[[114 128 142 132 156 117 147]
 [123 127 130  99 107 136 132]
 [129 131 130 126 130 135 104]
 [105 122 144 120 127 106 153]
 [100 151 150 131 131 134 128]
 [120 103 139 143 154 155 142]
 [141 148 142 136 140 153 103]]
:
[[147 132 104 153 128 142 103]
 [117 136 135 106 134 155 153]
 [156 107 130 127 131 154 140]
 [132  99 126 120 131 143 136]
 [142 130 130 144 150 139 142]
 [128 127 131 122 151 103 148]
 [114 123 129 105 100 120 141]]

[[132 134 146 135 138 127 150 115 148 133 121 132 134 138]
 [138 139 131 142 122 120 122 127 115 140 129 132 123 130]
 [118 109 131 127 117 132 129 138 107 121 119 131 119 114]
 [122 129 137 128 126 117 135 132 116 110 128 119 124 123]
 [132 141 140 142 121 110 131 130 136 136 111 141 125 127]
 [115 112 132 123 138 133 123 143 142 135 123 136 139 125]]
:
[[138 130 114 123 127 125]
 [134 123 119 124 125 139]
 [132 132 131 119 141 136]
 [121 129 119 128 111 123]
 [133 140 121 110 136 135]
 [148 115 107 116 136 142]
 [115 127 138 132 130 143]
 [150 122 129 135 131 123]
 [127 120 132 117 110 133]
 [138 122 117 126 121 138]
 [135 142 127 128 142 123]
 [146 131 131 137 140 132]
 [134 139 109 129 141 112]
 [132 138 118 122 132 115]]

[[128 155 148 140]
 [108 101 139 142]
 [136 145 147 114]
 [109 110 136 152]
 [153 153 147 145]
 [129 151 132 139]
 [137 127 151 155]
 [122 109 103 110]
 [127 148 123 142]]
:
[[140 142 114 152 145 139 155 110 142]
 [148 139 147 136 147 132 151 103 123]
 [155 101 145 110 153 151 127 109 148]
 [128 108 136 109 153 129 137 122 127]]

[[117 140 130 121 139 115 143 122 118 139]
 [127 117 126 134 119 141 119 151 128 126]
 [139 118 134 139 116 139 118 129 140 117]]
:
[[139 126 117]
 [118 128 140]
 [122 151 129]
 [143 119 118]
 [115 141 139]
 [139 119 116]
 [121 134 139]
 [130 126 134]
 [140 117 118]
 [117 127 139]]

[[150 110]
 [107 149]
 [106 151]
 [112 148]
 [112 148]
 [110 149]
 [138 118]
 [120 137]]
:
[[110 149 151 148 148 149 118 137]
 [150 107 106 112 112 110 138 120]]

[[124 129 130 124 125 126 126 125]
 [122 130 131 123 123 125 126 124]
 [133 127 126 132 132 131 130 131]
 [129 128 127 129 129 129 129 129]
 [146 124 119 144 142 139 137 140]
 [135 126 124 134 134 132 132 133]
 [143 125 121 141 139 137 135 138]
 [117 131 133 118 118 121 124 120]
 [101 135 139 104 104 111 117 109]
 [151 123 117 148 146 142 140 143]]
:
[[125 124 131 129 140 133 138 120 109 143]
 [126 126 130 129 137 132 135 124 117 140]
 [126 125 131 129 139 132 137 121 111 142]
 [125 123 132 129 142 134 139 118 104 146]
 [124 123 132 129 144 134 141 118 104 148]
 [130 131 126 127 119 124 121 133 139 117]
 [129 130 127 128 124 126 125 131 135 123]
 [124 122 133 129 146 135 143 117 101 151]]

[[132 120 123 126]
 [133 136 141 128]
 [123 111 102 126]
 [119 146 137 126]
 [128 139 121 126]
 [117 124 125 131]
 [126 139 149 127]
 [129 123 142 129]
 [128 151 142 126]
 [128 144 140 125]]
:
[[126 128 126 126 126 131 127 129 126 125]
 [123 141 102 137 121 125 149 142 142 140]
 [120 136 111 146 139 124 139 123 151 144]
 [132 133 123 119 128 117 126 129 128 128]]
---
[[128 132 127 138 124 118 126 144 122 148 129 102 110]
 [110 117 139 123 134 134 132 123 124 117 122 135 126]]
:
[[128 110]
 [132 117]
 [127 139]
 [138 123]
 [124 134]
 [118 134]
 [126 132]
 [144 123]
 [122 124]
 [148 117]
 [129 122]
 [102 135]
 [110 126]]

[[133 126 134 125 145 126 117 118 138 127 146 140 105 133 142 132]
 [125 108 135 132 131 130 110 135 125 126 130 130 130 119 131 127]
 [127 126 123 125 135 133 122 118 130 115 127 125 129 124 133 135]]
:
[[133 125 127]
 [126 108 126]
 [134 135 123]
 [125 132 125]
 [145 131 135]
 [126 130 133]
 [117 110 122]
 [118 135 118]
 [138 125 130]
 [127 126 115]
 [146 130 127]
 [140 130 125]
 [105 130 129]
 [133 119 124]
 [142 131 133]
 [132 127 135]]

[[140 125 122 139 138 135 134]
 [153 123 115 150 148 143 141]
 [103 134 138 106 106 113 118]
 [137 126 123 136 135 133 133]
 [115 131 133 117 117 120 123]]
:
[[140 153 103 137 115]
 [125 123 134 126 131]
 [122 115 138 123 133]
 [139 150 106 136 117]
 [138 148 106 135 117]
 [135 143 113 133 120]
 [134 141 118 133 123]]

[[128 132 114 139 139 128 120 149 139 132 142]
 [129 132 123 137 136 127 102 146 139 134 140]]
:
[[128 129]
 [132 132]
 [114 123]
 [139 137]
 [139 136]
 [128 127]
 [120 102]
 [149 146]
 [139 139]
 [132 134]
 [142 140]]

[[107 113]
 [105 154]
 [143 122]
 [153 109]
 [131 117]
 [137 102]
 [110 150]
 [117 103]
 [136 145]
 [133 118]
 [134 155]]
:
[[107 105 143 153 131 137 110 117 136 133 134]
 [113 154 122 109 117 102 150 103 145 118 155]]

[[108 113 118 116]
 [119 116 125 123]
 [114 122 134 123]
 [112 101 126 123]
 [109 122 126 123]
 [114 130 126 139]
 [114 131 126 140]
 [123 122 126 116]
 [119 122 126 148]
 [114 131 126 139]
 [121 122 125 123]]
:
[[108 119 114 112 109 114 114 123 119 114 121]
 [113 116 122 101 122 130 131 122 122 131 122]
 [118 125 134 126 126 126 126 126 126 126 125]
 [116 123 123 123 123 139 140 116 148 139 123]]

[[135 133 138 101 116 136]
 [133 149 153 149 128 108]
 [133 125 140 131 116 130]
 [147 143 141 153 126 122]]
:
[[135 133 133 147]
 [133 149 125 143]
 [138 153 140 141]
 [101 149 131 153]
 [116 128 116 126]
 [136 108 130 122]]

[[118 118 122 109 124 127]
 [125 127 133 130 127 132]
 [122 129 129 132 113 120]
 [139 135 129 129 128 133]
 [126 130 123 136 121 127]
 [128 109 131 118 129 126]
 [139 127 128 130 123 129]
 [123 117 122 115 125 125]
 [126 150 138 132 147 120]]
:
[[118 125 122 139 126 128 139 123 126]
 [118 127 129 135 130 109 127 117 150]
 [122 133 129 129 123 131 128 122 138]
 [109 130 132 129 136 118 130 115 132]
 [124 127 113 128 121 129 123 125 147]
 [127 132 120 133 127 126 129 125 120]]
